In the rows, 128 means zero.
Where one turn sends some rows of the set: a few examples, then the rows asked:
J595: [114 145 126 140 152 147 139 124 141 121 124 133 134 151 112 107 147 143
 142  97 136 110 150 108 156]
J92: [111 158 144 154 127 148 127 120 108 143 137 136 168 158 140 129 146 152
 149 122 136 108 151 135 138]
J687: [131 131  82 121 116 125 125 143 133 100 112 147 143 153 118 110 133 155
 135 123 132 151 148 142 154]
J784: [128 156  92 144 127 123 128 124  81 122 110 120 168 127 112 123 126 140
 140  91 134 107 165 130 133]
J357: [104 158  80 127 122 100 118 115 117 169 136 147 139 156 123 149 133 170
 163 112 168 113 159  89 122]
J576: [139 155 109 160 158  99 156 128 136 144 131 148 169 143 129 133 144  97
 133 105 164 128 139 116 113]
J523: [121 155  97 129 119 101 127 127 153 160 166 123 137 159 148 102 126 119
 129 125 138 153 159 122 128]
J277: [121 165  90 125 118  99 131 110 100 152 111 158 145 138 120 161 106 131
 138 131 161 126 141  71 131]
J829: [118 122 102 126 138 125 140 137 145 152 110 156 154 119 132 152 146 150
 130 166 155 125 140 108 129]
J773: [ 97 144 100 149 126 108 163 117 155 125 131 117 116 136 108 109 122 108
 138 102 152 129 155 124 133]
J461: [129 163  99 118 128 112 126 133 101 150 113 172 128 150 126 153 100 128
 119 140 141 128 144  84 124]
J833: [131 155  99 107 119  91 133 150  93 135 116 138 105 140 131 146 135 163
 142 115 170 141 141  90 146]
J683: [124 161 139 154 122 158 126 117 119 146 125 139 155 155 151 110 124 157
 142 121 154 118 160 131 133]
J350: [136 156 149 142 126 144 127 130 106 154 130 136 156 134 141 113 132 148
 129 124 131 116 163 144 132]
J102: [118 156 143 134 108 129 139 136  95 150 118 105 130 123 123 129 134 125
 109 151 147 132 164 118 133]
J157: [ 92 110  66 153 131  90 138 134 120 135 138 122 131 147 118 127 133 127
 127 123 159 147 158 145 136]
J203: [144 150  93 110 113  83 148 146  89 142 134 133 121 129 141 124 117 158
 139 123 154 136 128  85 137]
J974: [103 149  91 155 139 113 149 123 145 123 154 133 130 154 102 118 138  99
 149  96 146 137 152 114 128]
J113: [ 94 136 110 145 126 105 151 112 147 136 146 132 121 134  87 124 140 112
 143  94 148 134 170 118 141]
J550: [ 98 115  70 157 107  96 143 134 148 150 150 138 136 149 125 113 132 130
 142 128 162 147 166 138 126]
J680: [126 165 123 136 140 141 138 118 126 107 129 127 140 137 121 109 139 134
 149  81 127 117 144 128 140]
J781: [126 146 105 130 119 114 142 127 136 165 164 112 149 156 147  96 118 126
 132 133 142 152 169 131 134]
J392: [122 168  89 140 115 113 118 117  94 123 108 123 161 131 116 135 122 135
 139  87 133  97 150 117 128]
J825: [135 147 133 147 114 138 140 101  94 151 127 169 156 147 124 148 111 132
 128 146 156 123 155 121 116]
J142: [135 166 129 150 118 126 130 124 106 156 125 178 159 160 135 153 121 117
 131 147 156 130 164 127 123]
J971: [ 89 153  72 131 113 108 123 109 124 171 136 147 137 153 135 138 126 159
 148 114 169 127 165  87 111]
J892: [118 148 112 133 117 109 152 147  90 116 130 151 120 162 100 132 147 160
 144 116 189 154 156 112 123]
J777: [121 154 129 150 130 117 131 120 108 169 118 161 175 143 128 146 120 126
 118 160 149 122 148 114 120]
J358: [ 77 126  75 155 114  89 132 129 138 142 133 124 140 126 122 132 133 134
 141 119 158 148 154 149 122]
J354: [121 158 126 148 138 138 137 138 149 134 130 136 131 134 121 114 149 127
 158  88 130 108 159 119 149]
J298: [140 163 110 151 161  88 152 124 135 134 146 145 169 143 118 122 146 116
 151  97 162 128 135 123 121]
J726: [115 119  88 127 113  93 140 162 125 132 121 137 128 139 144 124 147 176
 135 135 171 148 144 140 139]
J860: [129 120  86 139 115  76 132 154 107 143 136 146 138 122 143 131 145 161
 149 118 175 159 144 129 146]
J603: [123 140 111 128 128 115 133 122 157 162 105 154 150 120 133 155 144 138
 131 156 155 117 134 100 129]
J509: [126 124  76 125 100 132 132 144 138 106 112 152 135 147 128 113 131 145
 122 131 142 161 153 134 139]
J224: [129 158 148 125 107 118 136 140  90 145 130 108 123 121 113 134 136 143
 129 147 153 124 160 117 138]
J665: [122 123  80 143 132  89 131 171 111 144 126 131 126 117 145 126 146 158
 139 129 167 151 132 131 125]
J209: [121 161 114 140 123  96 143 139 109 117 132 159 109 161  97 130 154 145
 145 103 184 157 151 108 122]
J173: [129 165  92 114 115  94 139 123  97 136 119 168 153 159 127 159 108 128
 127 139 135 125 138  91 134]
J469: [119 171 100 109 114  79 135 151 107 140 123 147 130 136 148 132 118 167
 139 124 158 146 124  87 140]

J469 -> J92
J784 -> J509
And these:
J224 -> J781
J203 -> J683
J350 -> J550

Where one turn sends some rows of the set: a few examples, then the rows asked:
J210: [130 140 153 135 146 117 114 156 132 115 106 120 117 105 160 144 129  98
 111 137 112 109 152 130 121 124 141 115  90 127 140 127]
J937: [133 138 147 148 165 116 132 168 142 121 140 135 130 118 150 121 138 119
 119 129  73  77 139 129 127 127 133 111  98 104 126 123]
J259: [158 100 171 112 123 123 159 154 130 127 127 128 146 114 135 115 145 142
 110 140 116 108 154  96 137  89 111  91 116 133 104 134]
J166: [147 113 172 140 150 114 140 161 150 137 134 128 160 116 142  97 148 127
 107 146 112  94 148  98 143 119 107  99 108 114 103 133]
J954: [135 109 173 121 133 114 133 150 140 123 103 111 135 100 150 122 147 108
 113 136 141 115 164 102 124 110 118 116 105 133 118 130]
J119: [145  71 125 135 117 162 122 139 119 125 119 150 133 132  99  92  91 142
 116 117 118 119 132 116 137 157 152 132 125 114 129 124]
J190: [165 127 157 135 138 107 146 149 124 130 141 151 141 140 135  64 131 127
 119 153 122 134 139  92 102 119 101 111  98 118  95 123]
J747: [145  67 129 129 119 162 127 138 121 124 124 142 132 127 100  98  93 138
 121 112 119 112 134 119 142 153 153 136 130 119 126 118]
J933: [149 132 152 128 142 127 136 163 127 119 129 132 128 113 149 151 128 127
 107 138  80  88 143 133 146 103 140  88 101 128 132 129]
J965: [151 151 133 141 152 109 139 157 117 114 146 158 110 141 143  89 122 118
 132 137  84 118 131 122  85 128 127 122  90 109 118 112]
J125: [138 101 185 137 143 136 136 134 131 119 107 155 155  96 136 100 135 132
  97 141 128 103 131  95 142  99 100 128 113 117  91 129]
J674: [133 149 135 137 132 114 116 151 115 110 101 149 104 125 150 113 125 110
 115 142 112 140 147 115  78 128 136 124  81 113 138 131]
J827: [161 121 162 122 121 114 131 144 104 114 101 152 136 153 109  79 146 129
 132 154 127 136 126  92 104 119 108 124 111 125  91 138]
J930: [145  70 123 128 115 162 131 145 118 124 125 143 133 125  95 100  95 149
 121 116 120 121 137 121 141 141 156 135 130 126 126 118]
J61: [138 118 157 125 121 111 136 145 124 117 100 138 123 120 140  90 142 121
 117 141 142 149 158  86  82 114 114 124  98 120 115 135]
J351: [139 147 145 144 152 135 124 133 103  96 120 180 107 115 145 112 104 117
 117 133  89 111 111 131 102 114 130 145  91 112 115 110]
J237: [137 138 155 133 152 123 113 162 121 106 104 130 127 130 130 143 145 112
 132 135  79  77 125 139 143 127 142 120 108 121 123 131]
J826: [150  78 125 137 120 163 116 138 116 126 122 148 130 133 103  98  83 136
 114 122 118 118 128 124 142 159 156 131 121 119 131 121]
J517: [147  82 119 136 119 162 119 145 115 126 123 149 134 128 100 106  86 146
 113 125 116 122 133 128 147 147 162 129 122 126 133 121]
J871: [151 151 127 133 129 124 134 157 105 110 127 168 107 139 141 122 116 136
 113 142  73 124 132 126  95 112 140  99  86 112 136 131]
J227: [143  77 118 134 114 163 124 145 115 124 121 152 133 129  94  99  93 152
 115 121 115 124 135 120 137 145 159 132 125 119 131 123]
J752: [151 154 136 132 137 117 115 150  96  99 106 161 107 155 121 107 130 117
 140 144  87 121 115 128  94 132 136 131  97 118 116 127]
J653: [126 123 168 144 160 140 126 143 130 105 115 153 131  90 148 135 125 119
 106 126  91  75 124 129 144 107 128 134 106 113 114 119]
J706: [151 125 163 137 135 131 135 126 104 109 113 183 130 120 131  78 113 129
 108 148 127 138 119  97 100 105 104 138  99 117  91 120]
J948: [150  77 125 129 119 162 125 144 116 126 128 141 134 125 100 107  88 143
 118 121 120 118 136 129 150 143 160 131 128 133 129 115]
J899: [148 105 180 122 136 121 127 154 130 121  99 121 155 125 119 116 162 124
 124 145 119  91 136 103 153 115 113 113 122 128  97 141]
J630: [160 120 145 118 111 119 157 149 108 118 124 164 124 140 126  87 132 151
 115 145 109 144 144  90  87  98 113 103 102 117 109 136]
J429: [150  75 127 131 123 163 121 137 119 125 127 139 130 129 105 102  85 133
 119 116 118 111 131 127 146 155 156 133 126 126 129 115]

J948 -> J517
J630 -> J259
And these:
J747 -> J429
J210 -> J674
J351 -> J706
J965 -> J190
J899 -> J237

